Some points, each followed by its number:
[  5   1 -16  13 -14  22 -33 -45   2 -14   4  -4 -18   3  13  42] 0
[-101  -36  -50   90  -70  -35  -10   44  -13    8  -49   14    7  -38
   31 -127] 1
[-13  -3 -52 -18 -15  27  -2 -40 -14  30  -2   7  18   2  -4   3] 2
[-30  21   7 -13   5  10 -33   0  35  -2  -3  10  -8  13 -11  34] 3
[-14  -8  12  34   0 -23  12   4   7 -23   0 -22  11 -16   4 -88] 4
[ -26  -17  -25    9  -35  -28   17  -38   32    3  -18  -21   -4    1
   14 -127] 5
[ 13   0  -6 -28  40  20 -23  14  -5  10  13 -29 -20   8 -16   8] 6
[  8  24  30  -8   0  11 -21 -41  27  -1  20   1   0   5  -6  11] 7
[-26  40  -1  44   7  27  -1 -20  11   0  40  -6 -21   1 -34  22] 8
[  6  20   5 -17  31   3  -1  -7 -18  16 -10 -23 -17 -26   0  29] 9
[  1  21   7  -2  -1   2  -7  12 -24  31  17 -32 -12   4  15  16] 10
[ 31  12 -18 -22   2  -8  17 -10  24 -19  16  -3  11  -4 -19  33] 11
[ -5  26   0  -4  11 -10 -12 -25  19 -14 -27  21 -15 -20 -21  28] 12
[ 25 -25   6  15 -49 -23  32  31 -10  -7   2  -3 -23   7 -37  62] 13
[  9  10 -19  -4  -7  20 -46  44 -66 -16  30 -11  -3  10 -24  55] 14
[ 20 -36   2  -5   7 -19 -12 -33  -9   7 -11   1  -8  -8   2 -38] 15
[ -7   4   4  -6  -1   2   6  12  22  15   6 -22   0   5 -21 -16] 16
[ -6   5  -8 -21 -17  38  17 -18  -7 -12 -24 -10  -3  -8 -19   2] 17
[ 69 -22  31 -41   5  26  13  -3  -2 -57   1 -21  17 -12 -31  36] 18
[-46   2 -33  32  -4  17 -47 -13 -42   3  -7   6 -17 -26 -37  54] 19
[ -5  24  41 -23  19  18  22  51 -33  43  14 -22  20  20 -32  43] 20
[ 18  44  25 -24  33  -4  12  -9  -9  54  -8   7 -32 -31 -22  35] 21
[ -8  25   2 -18   9  10  18  -7  63 -32  -6  10  -9 -14  12 -63] 22
[-38   3 -13  14  10  18   1 -17 -10  17  23 -32 -24  36 -12   8] 23
[ 45  -3  -1 -24 -19 -15  -1 -35 -46 -48 -19 -15   0   6   3  14] 24
[ -4 -12 -19  19 -10   6 -10   6   5  -9  27 -17 -28  -1  -5  22] 25
[ 53  25  17   5  26   7  12 -21 -14   7  42 -15   5   1  -8  34] 26
[ 10  -3   9 -10 -19  12  -2  -4 -10 -29   5  28  -1  -5  -4  18] 27
[  9  12   7 -22  14  -3  -8   6  -9   3   8  19 -12  -4  -1  30] 28
[  3  -3 -11   6  -2   1 -31  29 -19  13  -8  -1  14 -10  44  41] 29
[-30  20 -10  13 -23 -30   4  11  21  15   6  38  22  13  15  -1] 30
[  1  20  19  11   9  19  12   0   5 -22 -21  -4   6 -14  20   8] 31
[ 27   4  20 -23 -31  24   5  28  10   1  20  25 -21   1 -21   7] 32
[  7   7   8  -2 -14  13  27   6  -3  17  14  15  29  -5 -31 -15] 33
[  52  -61   -4    9    9    2   10   11   35   17   -6   14    9    4
 -127  125] 34
[  5 -31 -12  17  -4   3  14   8  51  -8  -7  18  11  -5 -24  13] 35
[ -3  18  12  -1 -13   2  31 -20 -11 -65  -6  -3 -12 -40  18  22] 36
[ 14 -35   3  37 -35  -1  24  -5 -37 -53  -8  14  10   0 -14  19] 37
[ -1 -10   0   6  21 -15   3  19 -22   2  -5  21   5  20 -22  -7] 38
[ -26   23  -26   55  -29    5  -16   29   54  -11  -22  -13   29  -35
  102 -124] 39
[ 14 -23 -39  -7  14  -8   1 -11  27 -12  16   8   9  -1 -23  59] 40
[ 43  13  -8  -1  44  28   8 -23 -44   5 -15 -17  21  24 -18  20] 41
[ -5  -3   9  19   7  17   6   4   4   0 -22  10   4  -4 -13  22] 42
[ 30  -9 -10   2   2 -12 -11  47  17 -23 -13 -13  24  19 -50  43] 43
[ 27 -23 -22 -23 -39  29  14 -52  47 -13   9  -9 -22  15  16 -25] 44
[ 40  -2  38 -26  -4  23 -22 -45   4   2   8   7 -13  16  10   5] 45
[ -7 -29 -14  -9  -5 -11 -46   6 -20  27  11 -13  22  -3  24  -5] 46
[ 37 -10 -34   1   9 -25  16 -10  13 -24  24  20 -15  28   1  33] 47
[ 15 -37 -34  44 -18 -31  45  10  26 -31  -3  15  -5   6  16  -3] 48
[  8   4 -12   5  -5   7  -8   1   0 -24  10  -3 -10  -3  -5  17] 49
New points follow, each followed by the numbers of its three nearest points above, nearest first.
[ 42   9  19 -29  -8  10 -17 -52 -21  -4  -4  21  -7   1   8  23] 45 27 7
[ 64 -11  13 -33  13  17 -11 -30   5  11  20  42  -7 -13   8  19] 45 28 27
[ 17   0  23 -25 -28  -1  -4  46 -30  43  36  -8  22  22 -43  91] 20 13 14
[  31  -31  -27    9  -37  -29   58   -8  -25 -117  -29   -8    4   22
   -6   54] 37 24 36
[-28 -40 -14  31 -34 -11 -16 -38 -67 -56   1   2 -35   5  -6  -1] 37 24 49
[-29  40 -13  10 -15  -1 -16  26  -2   8  16  13  15 -18  14 -28] 30 16 33
[ -9  28  38  22 -26 -13  13   1 -13 -22 -28   0 -10 -22   8  -6] 31 36 42
[ 41  19   4 -19  17 -12 -17  17  23  26   6  10 -30   6  13  -1] 28 6 16
[ -75  -27  -38   88  -74  -21  -25   42    9    1    2   21   25   17
   36 -116] 1 39 5
[ -67  -53  -55  115  -38  -45  -17   86  -30   26   16  -17    8   10
  -33 -127] 1 4 5
[ 20  25  27  14  13  -6 -44  -4  31  24  -2  -1  -3   6 -10   3] 7 3 16
[ 44   9  29 -50  20  40  18 -16  26  29   4  17 -10  -5  49 -18] 45 7 28
[  1  21   1 -16   0   3  -3   4   8  25 -13  -4 -20   5 -34  -4] 16 28 42
[-11 -27  -4  21 -29  -9  36  -2  35  22  -4   9  17  -8   7  20] 35 42 30
[ -2  26   7 -19  13   5 -10  -3   7  14   9 -19 -13 -12  10 -45] 16 10 6
[-26  -2  -6  -3   8  -9  24  22  20 -43  21  10   5  10   2  -1] 49 27 16
[-14  -5  25 -21  13  15   1  16  -9 -23  -1 -32  -4  10 -31 -18] 16 6 17
[  5  -3  -1 -18   2  -8  52  21  19   6 -14   8  -4 -39  22   0] 31 42 16
[ 53 -54   7 -56  17  16 -25 -72  56  78  -1  14  32 -17  13 -78] 15 44 45
[ -2 -30 -41  42 -20 -20   6  20 -23 -31 -34   7  14 -24 -34  24] 37 42 49
[ 24  11 -16 -38  43 -37 -24 -21   8  40   2  10  -8  11  18  -3] 28 15 9
[ 27  22  13 -12 -15  21   3 -31  20   5 -29  10  32   2  31  -8] 31 45 7
